Small tables with named rows and columns. After each table, cells are looked up by row and column.

Gife:
	Falafov	Zabil	Gazuku	Palib	Rop	Sodidib	Bokene	Dobok	Fulet
Riku	42	50	52	37	53	51	41	50	44
Ratafif	33	37	37	52	39	43	50	36	37
Nulazo	45	44	37	49	39	46	38	36	35
Zitusuz	76	50	41	40	44	53	35	42	18
Zavez	49	47	44	41	45	44	41	44	46
Feve	40	40	41	46	42	41	48	39	41
Mebok	43	39	43	47	38	41	49	44	45
Zabalet	40	44	37	57	37	50	34	38	29
Genofig	37	44	42	49	42	47	41	41	37
Bufe	39	46	47	44	52	49	43	47	41
Tam	39	42	37	49	38	45	41	37	37
Vata	41	46	42	45	43	47	40	41	40
Dilo	40	60	38	34	70	21	39	30	41
Lom	52	55	47	33	49	45	35	49	54

Zavez, Zabil -> 47
Genofig, Dobok -> 41
Riku, Sodidib -> 51
Nulazo, Sodidib -> 46
Riku, Gazuku -> 52
Dilo, Gazuku -> 38
Vata, Fulet -> 40
Vata, Palib -> 45
Feve, Sodidib -> 41
Bufe, Sodidib -> 49
Genofig, Rop -> 42
Nulazo, Zabil -> 44

Table Liba
	Tugaf	Nisedud
Nezibo	165	72
Lemepe	38	118
Vutemi	118	165
Tiv	152	106
Daro	7	232

Daro, Tugaf -> 7
Lemepe, Nisedud -> 118
Vutemi, Nisedud -> 165
Tiv, Nisedud -> 106
Tiv, Tugaf -> 152
Nezibo, Nisedud -> 72
Lemepe, Tugaf -> 38
Nezibo, Tugaf -> 165
Vutemi, Tugaf -> 118
Daro, Nisedud -> 232
Row with the largest Tugaf: Nezibo

Table Fek
fields: Narakil, Vedo, Bulim, Pokitak, Damab
Nulo: [74.1, -10.8, -34.3, 64.0, -89.1]
Fide: [42.0, -28.5, -28.1, 34.0, -16.6]
Kofabik: [45.3, -3.7, -13.8, 24.4, -61.0]
Bibotu: [5.0, 11.9, 14.5, -32.1, -39.7]
Tir: [-35.4, 30.2, 36.2, -34.0, 18.1]
Tofa: [22.4, -23.1, -20.2, 23.4, 10.6]
Bivirug: [51.9, -18.3, -27.1, 41.0, -45.4]

What is the Damab of Kofabik in Fek?
-61.0
What is the Pokitak of Kofabik in Fek?
24.4
What is the Narakil of Kofabik in Fek?
45.3
What is the Damab of Fide in Fek?
-16.6
What is the Bulim of Nulo in Fek?
-34.3
What is the Vedo of Fide in Fek?
-28.5
What is the Bulim of Tir in Fek?
36.2
What is the Damab of Bivirug in Fek?
-45.4
What is the Damab of Tofa in Fek?
10.6
What is the Narakil of Fide in Fek?
42.0
What is the Vedo of Bibotu in Fek?
11.9
What is the Bulim of Bivirug in Fek?
-27.1
What is the Pokitak of Tofa in Fek?
23.4
What is the Bulim of Bibotu in Fek?
14.5

Vozer =
        Rigelug  Tutefa   Muz  Pumato  Potisup  Vobo   Far
Befe       58.0    53.8  38.6    52.5     58.9  30.8  57.0
Zik        43.3    27.9  37.2    67.2     74.8  63.9  27.3
Dapibo     20.7    82.9  61.6    35.3     75.1  79.4  26.4
Fotar      30.0    79.5  56.6    66.9     79.9  85.4  54.4
Repin      24.1    35.5  27.1    85.3     77.8  81.0  30.6
Lem        64.1    46.8  43.0    26.2     21.7  62.8  44.0
Paf        75.5    60.2  72.7    80.2     79.1  21.9  53.5

Zik, Rigelug -> 43.3
Paf, Tutefa -> 60.2
Dapibo, Rigelug -> 20.7
Fotar, Tutefa -> 79.5
Dapibo, Tutefa -> 82.9
Dapibo, Muz -> 61.6
Befe, Potisup -> 58.9
Repin, Tutefa -> 35.5
Lem, Far -> 44.0
Zik, Far -> 27.3
Repin, Pumato -> 85.3
Paf, Rigelug -> 75.5
Dapibo, Vobo -> 79.4
Zik, Pumato -> 67.2

Pemise:
|  | Gezuk | Fusiza | Mimok | Sut | Perosi | Mupa | Rikezi | Lirin | Kaparuz |
|---|---|---|---|---|---|---|---|---|---|
| Pubonu | 4791 | 8294 | 6148 | 5021 | 4408 | 6204 | 6488 | 4973 | 4805 |
| Ninu | 4609 | 8557 | 5615 | 5616 | 4982 | 4961 | 6301 | 4996 | 5847 |
| Suz | 5061 | 5159 | 5134 | 5333 | 5090 | 5479 | 7608 | 5612 | 5205 |
| Fev | 5171 | 2348 | 4680 | 5231 | 5816 | 4830 | 8826 | 5882 | 5294 |
| Rovun | 5743 | 6906 | 6823 | 5042 | 4137 | 7517 | 4518 | 4750 | 4517 |
| Ruf | 4995 | 3551 | 4638 | 5224 | 5615 | 4969 | 7409 | 5968 | 5232 |
| Sef | 5491 | 3725 | 4946 | 5735 | 5756 | 4666 | 6981 | 5435 | 5974 |

Fev, Kaparuz -> 5294
Suz, Rikezi -> 7608
Sef, Kaparuz -> 5974
Rovun, Gezuk -> 5743
Pubonu, Fusiza -> 8294
Ninu, Mupa -> 4961
Pubonu, Rikezi -> 6488
Sef, Mupa -> 4666
Ninu, Mimok -> 5615
Pubonu, Sut -> 5021
Fev, Fusiza -> 2348
Which row has the largest Fusiza? Ninu

Zubiz =
fields: Ziv, Nemida, Getaver, Rozon, Vumivug, Navu, Pedu
Volud: [4029, 4034, 4395, 2845, 4605, 4070, 3993]
Zogezot: [7558, 4991, 5512, 444, 5950, 5129, 4544]
Tez: [2727, 3309, 3640, 4028, 3400, 2984, 4044]
Dep: [4028, 3914, 4020, 3546, 3888, 3921, 3426]
Pum: [4512, 3781, 3574, 3785, 3336, 3286, 3271]
Segu: [3685, 3856, 4472, 2606, 5201, 4417, 4184]
Rutu: [3731, 3864, 4026, 3050, 4613, 4490, 4050]
Tus: [3286, 3743, 3532, 3680, 3635, 5016, 3632]
Ronizi: [3762, 4102, 4183, 2978, 4801, 3910, 3822]
Tob: [3268, 3645, 3929, 3363, 4391, 3957, 4128]
Kas: [1680, 6109, 2208, 3477, 5598, 438, 30]
Pigefik: [2375, 2275, 3355, 4957, 2798, 2658, 5027]

Ziv of Tus: 3286
Getaver of Zogezot: 5512
Rozon of Segu: 2606
Nemida of Kas: 6109
Nemida of Zogezot: 4991
Getaver of Pigefik: 3355
Getaver of Volud: 4395
Nemida of Segu: 3856
Navu of Ronizi: 3910
Navu of Rutu: 4490
Vumivug of Rutu: 4613
Getaver of Tez: 3640
Vumivug of Pum: 3336
Which row has the largest Ziv? Zogezot

